In the data rows, the value 500 means zero.
Here are some points:
[657,505,478,533,197,285,448,497,597,441,601,731,424,456,518,626,635,613,252,315,597,302,459,657]
[511,433,493,435,659,679,591,451,280,449,524,349,566,525,474,406,496,453,690,540,467,608,507,481]
[582,561,519,547,462,411,445,570,575,498,499,573,422,565,656,700,623,397,325,392,577,386,448,519]
[571,398,528,539,450,364,331,358,341,593,634,535,174,302,508,764,638,665,420,320,626,270,606,486]
[366,432,563,461,546,609,503,321,575,603,475,593,490,514,481,545,523,574,582,479,534,501,558,565]
[407,625,276,505,469,551,681,874,613,547,663,611,541,580,508,348,353,329,531,667,490,341,515,396]
[707,619,406,624,325,340,710,999,824,693,602,779,605,719,657,446,375,301,288,548,604,451,342,622]
[356,581,468,343,746,812,784,533,672,384,376,492,765,562,379,424,227,403,741,583,391,631,475,459]
[601,616,424,495,543,603,764,656,609,488,482,440,699,555,477,392,323,409,589,533,308,581,419,550]
[585,513,458,403,548,537,710,602,395,542,528,684,570,469,532,428,356,458,546,491,454,579,422,525]
[716,289,511,670,126,0,246,388,567,751,602,779,183,261,680,863,745,675,164,74,671,228,491,541]
[307,549,459,308,884,999,708,424,468,356,431,356,557,496,481,347,315,472,949,761,249,491,609,387]
[369,562,550,367,716,874,566,402,404,228,445,433,640,573,402,443,417,534,796,598,361,615,585,448]
[606,521,429,551,521,575,685,705,648,516,525,493,720,584,508,333,288,421,648,571,357,464,500,367]
[611,602,382,449,630,612,879,981,780,492,499,525,722,768,538,291,135,228,639,642,559,572,440,439]
[829,438,514,620,272,158,461,556,490,548,403,611,492,522,432,589,506,556,292,479,696,442,500,597]
[590,377,580,492,395,266,175,254,459,411,373,570,293,286,543,823,737,771,316,263,669,343,523,505]
[558,439,583,578,565,548,449,463,429,488,413,460,582,530,379,484,562,550,436,477,466,532,528,470]
[793,448,553,650,346,94,396,538,524,616,502,684,360,420,539,707,596,606,229,358,579,358,484,562]
[672,533,465,605,381,221,613,731,727,679,491,679,553,552,587,562,316,392,329,419,492,500,490,588]
[225,234,610,140,101,158,906,857,999,999,317,999,800,518,509,105,670,437,442,423,852,664,0,999]
[759,399,539,583,371,163,395,582,614,552,490,555,367,482,626,658,571,622,238,326,718,426,456,523]
[626,365,493,473,163,138,19,258,420,539,461,441,151,338,562,636,841,746,201,354,716,304,475,552]
[63,611,626,270,769,950,326,0,315,176,372,80,465,303,444,599,666,612,725,551,309,558,442,377]
[814,500,335,596,101,0,608,999,602,952,645,885,474,570,782,450,477,300,146,403,797,377,411,666]
[626,436,579,466,551,569,519,419,658,372,585,693,429,571,526,628,336,681,500,421,514,420,607,533]
[485,592,470,526,460,519,692,677,510,613,505,613,613,573,484,449,299,349,468,441,451,634,528,545]
[544,670,516,654,310,325,408,641,546,508,596,594,412,617,618,486,645,378,380,484,638,491,520,675]
[462,537,474,524,468,572,541,652,581,492,374,572,609,536,519,489,471,476,578,479,397,523,488,481]
[480,480,505,413,615,698,497,432,440,470,470,483,495,566,541,414,548,499,804,606,509,510,587,564]
[513,482,532,651,350,271,276,390,513,564,401,513,549,539,575,518,686,465,357,442,476,492,603,432]
[728,381,572,528,372,116,296,344,499,718,396,652,290,404,696,617,592,568,263,426,572,291,547,670]
[461,732,421,491,637,774,999,999,736,616,543,735,866,780,502,250,145,115,615,592,394,552,497,553]
[787,506,414,646,343,242,719,961,696,646,669,732,610,676,603,439,316,382,307,442,587,559,387,666]
[529,623,362,462,621,770,851,931,653,394,519,459,818,732,473,271,147,283,699,598,423,692,458,423]
[594,459,400,620,301,232,596,859,645,724,531,585,461,622,530,210,434,400,365,790,505,569,557,606]
[635,531,470,515,580,630,677,737,507,504,582,597,553,616,540,489,396,404,564,431,525,470,497,452]
[563,435,507,614,391,190,559,611,489,605,526,734,555,437,508,531,485,503,349,530,537,460,516,565]
Then 10 other points, each followed by its number:
[515,494,618,500,487,540,355,269,438,365,460,475,443,464,489,642,552,632,508,428,453,527,605,505] 0
[274,520,562,365,705,916,426,133,448,216,369,125,505,427,438,537,557,635,750,477,377,639,475,410] 1
[662,464,493,572,507,463,562,719,555,507,589,661,501,579,546,491,494,498,572,393,587,457,438,487] 2
[999,467,459,841,0,0,567,999,746,804,682,999,344,488,697,762,423,486,0,213,701,225,414,737] 3
[719,520,485,609,434,311,462,556,595,581,457,553,521,580,597,578,446,462,354,381,451,387,582,468] 4
[680,496,348,547,212,185,432,594,594,659,546,593,384,516,721,463,417,412,315,482,555,303,570,532] 5
[538,693,303,524,509,625,891,999,792,694,599,509,770,739,529,222,232,238,601,755,444,564,480,508] 6
[311,756,465,468,544,771,629,737,584,379,528,523,669,715,460,273,456,282,704,726,447,630,527,596] 7
[459,583,504,370,709,999,578,291,381,331,456,225,601,494,316,435,488,555,725,553,306,533,588,439] 8
[381,452,555,455,585,593,364,239,502,460,515,392,356,504,559,566,527,552,543,620,476,486,576,456] 9
Which two of these numbered points are nearest to each point below, ignoring the 2 directions in which the first points spread most? Their numbers follow each, nearest first.
[556,511,397,421,632,786,707,800,683,378,525,489,620,590,510,237,242,486,883,605,509,610,433,466] > 2 0
[485,342,613,474,548,640,206,0,208,512,421,251,323,320,404,657,773,762,461,369,433,454,526,571] > 8 1
[424,587,379,260,874,999,878,488,548,336,527,264,840,583,503,257,186,316,868,764,149,570,524,319] > 5 4
[622,453,421,468,505,625,663,719,634,569,531,549,603,560,482,419,364,497,429,565,510,448,486,624] > 8 0
[598,645,411,556,496,332,746,887,664,603,441,705,674,547,597,475,206,273,480,558,439,480,526,484] > 4 0
[560,603,354,469,589,765,756,794,668,395,523,458,667,616,484,344,246,417,803,613,443,587,427,410] > 2 6
[211,654,543,453,632,838,540,542,504,403,461,433,633,668,417,318,512,347,738,738,472,663,570,579] > 7 9
[571,475,464,575,493,424,538,581,510,583,499,576,441,421,442,540,422,545,572,457,515,510,430,425] > 2 0
[421,528,435,310,678,972,681,455,475,371,537,389,647,574,439,302,358,495,803,621,293,541,577,457] > 8 0
[589,647,390,446,654,823,850,671,625,501,528,393,800,586,598,355,229,287,636,600,266,521,524,421] > 4 6
[866,324,617,722,81,0,356,615,609,731,650,912,263,357,757,835,613,584,0,126,659,278,371,616] > 3 2
[574,549,308,589,435,507,804,999,774,758,649,594,635,725,546,298,261,327,476,645,578,555,440,529] > 6 9
[357,397,600,374,577,704,287,106,419,289,367,205,395,350,455,636,674,710,629,360,522,554,454,499] > 1 0
[856,533,381,788,167,128,733,999,700,814,799,708,457,553,605,553,392,441,116,294,585,450,397,645] > 3 8
[553,350,596,488,498,381,170,251,404,562,537,465,136,447,595,733,667,673,400,440,740,457,529,495] > 9 2
[498,470,584,539,530,548,415,360,448,361,478,488,491,477,392,601,544,610,528,439,463,515,543,540] > 0 8
[18,696,554,226,999,999,757,269,296,200,264,83,827,504,321,333,302,345,999,676,192,946,455,347] > 1 0
[507,455,465,503,473,356,331,360,591,422,462,488,392,366,548,564,500,601,446,536,450,296,548,506] > 5 9
[368,456,424,284,803,882,613,250,343,416,392,283,583,457,292,439,403,564,754,679,354,567,587,415] > 8 9
[849,476,550,712,61,0,306,607,652,630,577,714,303,289,666,799,682,653,0,71,606,182,432,654] > 3 4
[401,365,492,427,359,379,239,191,404,496,431,369,351,378,496,631,614,587,242,361,629,489,459,480] > 1 9
[230,420,582,327,793,938,444,73,307,175,460,230,591,488,419,409,559,567,838,543,402,688,502,360] > 1 0
[695,317,535,481,502,423,377,313,288,563,516,423,372,378,462,667,527,672,296,337,598,515,442,466] > 8 0
[125,388,625,320,591,670,270,125,466,455,359,547,414,370,446,592,886,634,746,366,664,428,341,445] > 1 7
[763,439,586,740,0,0,91,483,504,683,634,785,112,496,681,714,881,579,0,272,709,257,506,818] > 7 0
[156,614,468,418,644,904,464,463,420,340,481,205,590,641,318,306,569,427,783,667,513,661,536,352] > 7 1
[326,436,655,541,653,616,261,0,243,179,458,273,421,404,424,732,660,726,647,407,400,507,609,431] > 0 1
[581,534,464,616,389,375,376,614,472,508,627,459,367,506,470,478,552,531,344,637,542,405,477,397] > 6 9
[643,628,268,594,242,228,739,999,765,788,554,701,684,653,506,280,312,318,271,564,638,456,425,533] > 6 5
[742,398,502,632,341,223,476,620,607,621,538,700,470,480,621,648,542,484,131,290,517,349,473,544] > 4 0
[673,585,438,626,337,326,595,847,676,796,618,718,451,542,619,514,497,379,359,488,510,326,473,560] > 6 4
Now 10 new points, numbered from 0 again:
[567,485,556,508,702,656,503,416,392,364,525,343,532,494,515,527,395,522,683,506,370,608,467,396] 0
[524,553,511,661,451,303,298,347,381,412,504,419,364,387,504,655,558,569,367,501,427,380,605,408] 1
[673,515,489,508,490,345,558,611,674,480,521,640,437,468,654,522,461,501,460,557,480,352,403,505] 2
[550,334,396,547,456,423,609,695,552,614,697,643,552,586,624,285,381,435,515,620,549,563,489,311] 3
[454,594,437,533,388,340,530,646,582,688,542,610,335,476,517,600,436,476,420,568,613,493,400,528] 4
[578,438,536,501,512,524,510,447,627,583,436,468,640,614,563,484,445,533,463,491,424,491,563,565] 5
[300,520,577,396,614,629,378,249,520,509,465,399,441,538,492,500,540,507,532,624,461,532,612,515] 6
[539,421,624,576,326,57,289,238,307,525,465,582,286,199,506,730,712,682,247,300,525,359,483,658] 7
[226,703,434,329,753,877,650,555,517,263,492,336,582,569,486,243,425,413,919,759,416,564,524,499] 8
[380,526,469,512,457,635,472,429,410,441,502,359,603,471,457,442,585,496,572,477,461,565,461,505] 9
The same question for these:
[168,425,488,343,660,877,506,272,407,370,518,425,553,496,376,330,499,576,725,728,455,559,667,474] > 6 8
[438,463,369,509,338,567,583,594,519,534,557,506,623,497,466,421,498,453,411,355,505,464,584,428] > 9 5
[665,535,564,652,372,176,389,498,465,598,442,554,305,435,462,613,580,488,330,481,535,374,530,525] > 1 0
[251,533,526,345,866,714,632,270,292,229,493,441,593,532,381,505,347,465,924,673,375,550,636,495] > 7 8
[226,545,581,403,746,753,553,316,416,374,252,490,639,402,363,462,409,450,791,624,333,598,561,427] > 7 6
[821,520,503,553,412,385,702,879,602,621,605,639,612,575,583,419,318,463,360,509,622,612,430,674] > 0 5
[594,604,462,606,411,329,582,765,593,572,561,594,508,559,551,453,489,346,387,566,542,451,502,579] > 1 8
[812,390,453,685,144,0,503,806,627,717,631,783,377,482,620,578,496,563,182,385,678,473,387,695] > 0 2
[607,475,547,580,293,56,280,455,661,507,697,685,294,423,709,752,614,569,190,422,608,269,483,611] > 2 1
[724,329,474,542,184,148,469,531,629,873,508,736,488,507,587,551,545,525,164,355,649,361,524,532] > 5 6
[536,463,400,492,503,515,466,501,612,516,363,455,585,525,493,486,422,450,468,439,472,485,536,421] > 5 9
[639,481,462,485,381,267,444,551,533,535,516,578,384,408,622,513,573,496,275,556,550,319,479,507] > 2 1
[701,429,501,671,219,79,268,330,374,392,544,497,427,403,633,624,669,529,188,352,532,394,540,492] > 1 0
[720,497,393,499,309,271,818,926,681,692,607,792,659,584,649,342,327,336,384,467,560,592,281,599] > 0 2
[364,612,390,472,553,568,635,720,613,544,514,462,500,507,501,422,332,431,583,667,461,527,487,448] > 4 1
[587,429,563,511,382,255,157,314,451,530,523,439,237,370,671,763,824,620,329,317,579,245,387,449] > 2 0
[300,467,553,441,509,720,316,54,258,443,337,276,528,365,297,613,736,632,599,331,450,529,507,427] > 9 7
[164,770,365,232,823,999,871,760,672,270,510,403,784,697,437,70,171,240,999,938,279,644,530,466] > 8 6
[464,389,648,489,489,431,189,0,417,445,287,333,373,360,566,701,724,627,511,355,471,501,515,508] > 5 6
[550,581,457,483,280,283,608,825,726,625,680,831,446,614,673,349,511,427,447,625,612,402,435,714] > 8 2
[852,309,593,609,347,212,282,396,504,448,537,594,275,458,557,775,524,692,194,254,627,342,526,561] > 0 5
[553,624,504,533,513,350,664,790,557,461,490,588,655,598,559,464,335,365,553,558,520,696,360,484] > 0 1
[199,385,625,424,631,635,228,57,413,413,472,327,289,459,398,671,619,702,596,479,554,557,530,418] > 6 4
[428,484,698,533,325,330,207,75,286,380,398,470,274,198,510,668,750,728,443,328,417,585,507,671] > 7 9
[665,462,465,592,111,12,423,683,625,705,618,736,239,413,655,661,558,501,180,310,662,401,357,680] > 4 0
[243,620,432,429,576,793,786,572,506,452,458,426,824,636,365,287,345,317,767,635,407,715,430,486] > 9 7
[293,552,644,337,868,795,450,36,140,336,316,192,481,351,366,671,530,505,669,399,379,744,478,509] > 7 9
[510,457,335,431,425,563,720,700,646,727,478,603,745,552,520,380,317,381,465,482,537,439,564,432] > 5 9
[459,414,432,439,542,491,526,463,489,492,577,504,476,398,510,449,544,532,571,535,525,494,547,442] > 3 9
[689,454,572,524,325,311,269,347,528,497,441,604,378,409,514,627,705,722,345,475,610,393,517,668] > 5 2
[580,523,608,570,503,391,326,315,325,492,386,561,401,353,447,775,671,558,320,342,524,307,606,586] > 7 1
